[ 6.28 -3.73  4.09 -6.00  2.61 -0.83  0.01] 0.01
[-4.57 -3.62 -0.96  7.12 -1.10  6.38 -4.05] -4.05
[-6.73 -5.64 -0.16  4.48  2.60 -3.74] -3.74
[-5.94 -2.52 -3.57 -3.23] -3.23
[ 5.43  1.56 -2.73 -1.85 -3.81 -3.07] -3.07
[ 0.52  5.40  0.09 -0.66  0.32 -3.29] -3.29
---
[ 0.01 -1.60  0.98 -0.61 -2.95 -4.19  6.24]	0.01, 6.24

[ 2.11 -1.55  0.75  4.61 -0.45 -6.69]	2.11, -6.69

[[ 4.53  0.84  4.40  0.11]
 [-0.54  1.19  1.71 -3.12]
 [ 1.10 -1.75 -6.11 -5.16]]	4.53, -5.16

[[-0.23  2.08  0.05 -0.69 -0.30 -1.39 -3.02]
 [-1.07 -3.73 -2.60  3.95  2.55  5.30 -3.05]]	-0.23, -3.05

[ 5.98  0.11 -0.61  3.68]	5.98, 3.68

[[ 5.49 -1.72 -5.62 -3.11 -4.36  3.63]
 [-4.20  5.11  4.36  1.82  2.92 -3.99]]	5.49, -3.99

[ 0.18  4.22  2.83  3.92  3.27 -7.38]	0.18, -7.38

[-1.66 -0.24 -3.67  0.40  7.38 -1.85]	-1.66, -1.85

[[ 0.19 -1.05  1.59  5.42  2.90  2.76]
 [-2.31 -2.65  3.10 -0.14  3.49  1.06]
 [ 1.37  0.04  1.41  5.93  1.84 -0.52]]	0.19, -0.52
---
Q: array([219, 233, 216, 118,  60,  85, 166])
A: 219, 166

Q: array([182, 192,  34,  47, 189, 137])
A: 182, 137

Q: array([-693, -353,  746, -719, -767])
A: -693, -767

Q:
array([[762, 843, 226, 765, 789],
       [369, 669, 707, 538, 364]])
A: 762, 364

Q: array([440, 854,   3, 471, 772, 499, 242])
A: 440, 242

Q:
array([[175, 132, 122, 112, 178,  41,  32],
       [146, 143, 135, 170, 226,  44,  38],
       [143, 160, 146, 224, 229,  50,  50]])
A: 175, 50

Q: array([ -1,  10, -34,  35,   5])
A: -1, 5

Q: array([ 317, -984,  138,  714, -208])
A: 317, -208
---
[ 5.46  2.05 -1.88 -0.66]: -0.66
[ 3.10  3.28 -1.01 -6.79]: -6.79
[ 7.39 -6.88 -2.63  2.21]: 2.21
[-3.18  1.51  7.05  4.29]: 4.29
[-0.22 -6.09 -7.20  1.84]: 1.84
[-3.74 -0.78  5.83 -2.79]: -2.79
[-4.27 -5.85  0.29  6.18]: 6.18
[ 3.33  6.69 -3.70  1.18]: 1.18
[ 2.04 -4.26 -3.97 -5.70]: -5.70
[-3.18 -1.68  0.55  5.72]: 5.72
---
Input:
[[  4  15 -16   6  21  25]
 [-27  26  -6  15  -2   0]
 [-18  28 -12   9   5  11]]
Output: 25, -18

Input: [-357  933  622 -902]
Output: -902, -357

Input: [  5  89 206  66]
Output: 66, 5

Input:
[[ 44  33 133  10  23]
 [103 148 152 132 174]
 [252 174 125 139 163]]
Output: 23, 252

Input: [213 521 244 308 797 622 835]
Output: 835, 213

Input:
[[116  98  56  33  87]
 [ 92  60  31   6  58]
 [196 210 189 248 185]]
Output: 87, 196

Input:
[[5 5 6 7 5 3]
 [5 5 7 7 6 2]
 [5 5 6 6 6 3]]
Output: 3, 5

Input: [-11  -1  32  30 -43]
Output: -43, -11

Input:
[[-475   -3  238 -442  157 -415]
 [-749  339  648 -820  623 -763]]
Output: -415, -749
---
array([[-1.05, -2.21, -5.37, -6.72, -3.50,  3.78, -5.21],
       [ 1.32,  3.95,  4.42,  5.65,  3.80, -1.98,  3.56],
       [ 0.40,  2.33, -0.24,  0.49,  0.24,  1.40, -1.20]]) -> 5.65, -6.72

array([ 0.35,  4.96,  5.16,  3.40, -4.34,  5.60]) -> 5.60, -4.34

array([[-0.87,  7.34, -1.19,  3.18],
       [ 4.01,  2.32,  6.64, -1.76],
       [ 0.56,  5.47, -3.01, -1.18]]) -> 7.34, -3.01

array([[-3.84,  3.66, -4.45, -4.81],
       [-3.28,  4.10, -4.37, -5.11],
       [-4.46,  4.68, -5.17, -5.27]]) -> 4.68, -5.27

array([-0.01, -5.04, -5.99, -3.21,  1.64, -3.54, -2.55]) -> 1.64, -5.99

array([-2.06,  2.76,  3.74,  6.23,  0.23]) -> 6.23, -2.06

array([-1.81, -0.80, -6.30, -1.15]) -> -0.80, -6.30

array([[ 5.68,  4.69,  5.89,  6.13,  2.66,  0.03,  7.42],
       [ 2.28,  3.32,  3.06,  6.06,  2.20, -0.11,  5.87],
       [ 3.13, -2.26, -5.99, -2.34, -5.17,  4.25, -5.15]]) -> 7.42, -5.99

array([-5.88, -3.21,  3.27, -1.89, -0.78,  2.48,  1.84]) -> 3.27, -5.88

array([ 0.87,  5.97, -2.85, -2.23]) -> 5.97, -2.85
---
[[5994 6030 5174 6041 8122 6763 4604 7186 3788 6233 7561 5228]
 [5737 6065 5694 5943 6544 6535 5551 6668 5148 6069 6552 5838]
 [6016 5896 5981 5854 5097 5728 6161 5713 6568 5785 5689 6336]
 [5561 8233 9110 3696 5179 6994 7592 6775 8170 4205 5974 5292]
 [6141 6280 5209 5719 6141 6263 4985 6565 4801 6196 6482 6367]
 [5185 6208 4448 6331 9606 6812 3883 7792 2135 6500 8375 5746]
 [7342 5906 6947 5773 2958 5348 7387 3943 8320 5514 3344 6129]
 [6252 5358 5495 6330 6574 6588 4698 6733 5063 5979 7098 5780]
 [5287 6091 4912 6015 8722 6686 4443 7990 2970 6725 8039 5584]] ⇒ 6129

[[ 678 -298  460  482   18 -218  362 -707  415  -64 -242]
 [-235  350  -72  -69  198  314   -1  620  -75  206  298]
 [ 495  -43  268  230   15  -34  176 -340  334   98   26]
 [-255  489 -166 -220  168  400 -120  750  -65  321  482]
 [ 651 -196  390  374   -2 -152  278 -604  415   16 -111]
 [ 400  196  104  -18    0  117  -13  -57  311  280  325]] ⇒ 482

[[8 4 6 7 3 5 4 1 4 5 7 5 7 1 6]
 [6 5 4 7 1 4 4 1 5 5 7 5 7 4 7]
 [6 6 7 5 3 2 4 0 5 6 6 7 7 2 7]
 [4 3 4 8 7 5 3 5 4 5 7 2 7 3 4]
 [8 4 7 7 3 5 4 1 5 5 7 5 7 1 7]] ⇒ 7

[[5 3 6 6 5 5 3 3 4]
 [5 4 4 4 6 5 5 3 6]
 [7 5 5 5 5 7 7 2 7]
 [6 7 3 3 4 6 8 3 7]
 [2 4 3 3 4 2 3 6 2]
 [7 4 5 5 6 7 6 2 7]] ⇒ 7

[[-292  380  475 -298  666 -676]
 [ 342  539  120 -327  607  120]
 [-210  612 -578  102  617 -502]
 [ -49  312 -115 -544 -645  596]
 [-454  242 -486  381 -477  199]
 [ 368  348  -41 -492 -445  559]
 [ 544 -379 -495  521 -195 -464]
 [-465  354 -658  373  341 -421]] ⇒ 559

[[32 46 63 22 69 65 35 32 42  1 56]
 [53 36 47 85 42 51 37 54 58 78 48]
 [46 46 92 63 58 31 36 75 86 68 61]
 [41 46  6 28 22 35 45 39 44 34 39]
 [60 46 65 54 56 64 37 46 49 37 55]
 [49 68 57 26 56 49 75 46 35 37 52]
 [46 46 71 59 60 38 47 66 65 71 55]] ⇒ 55
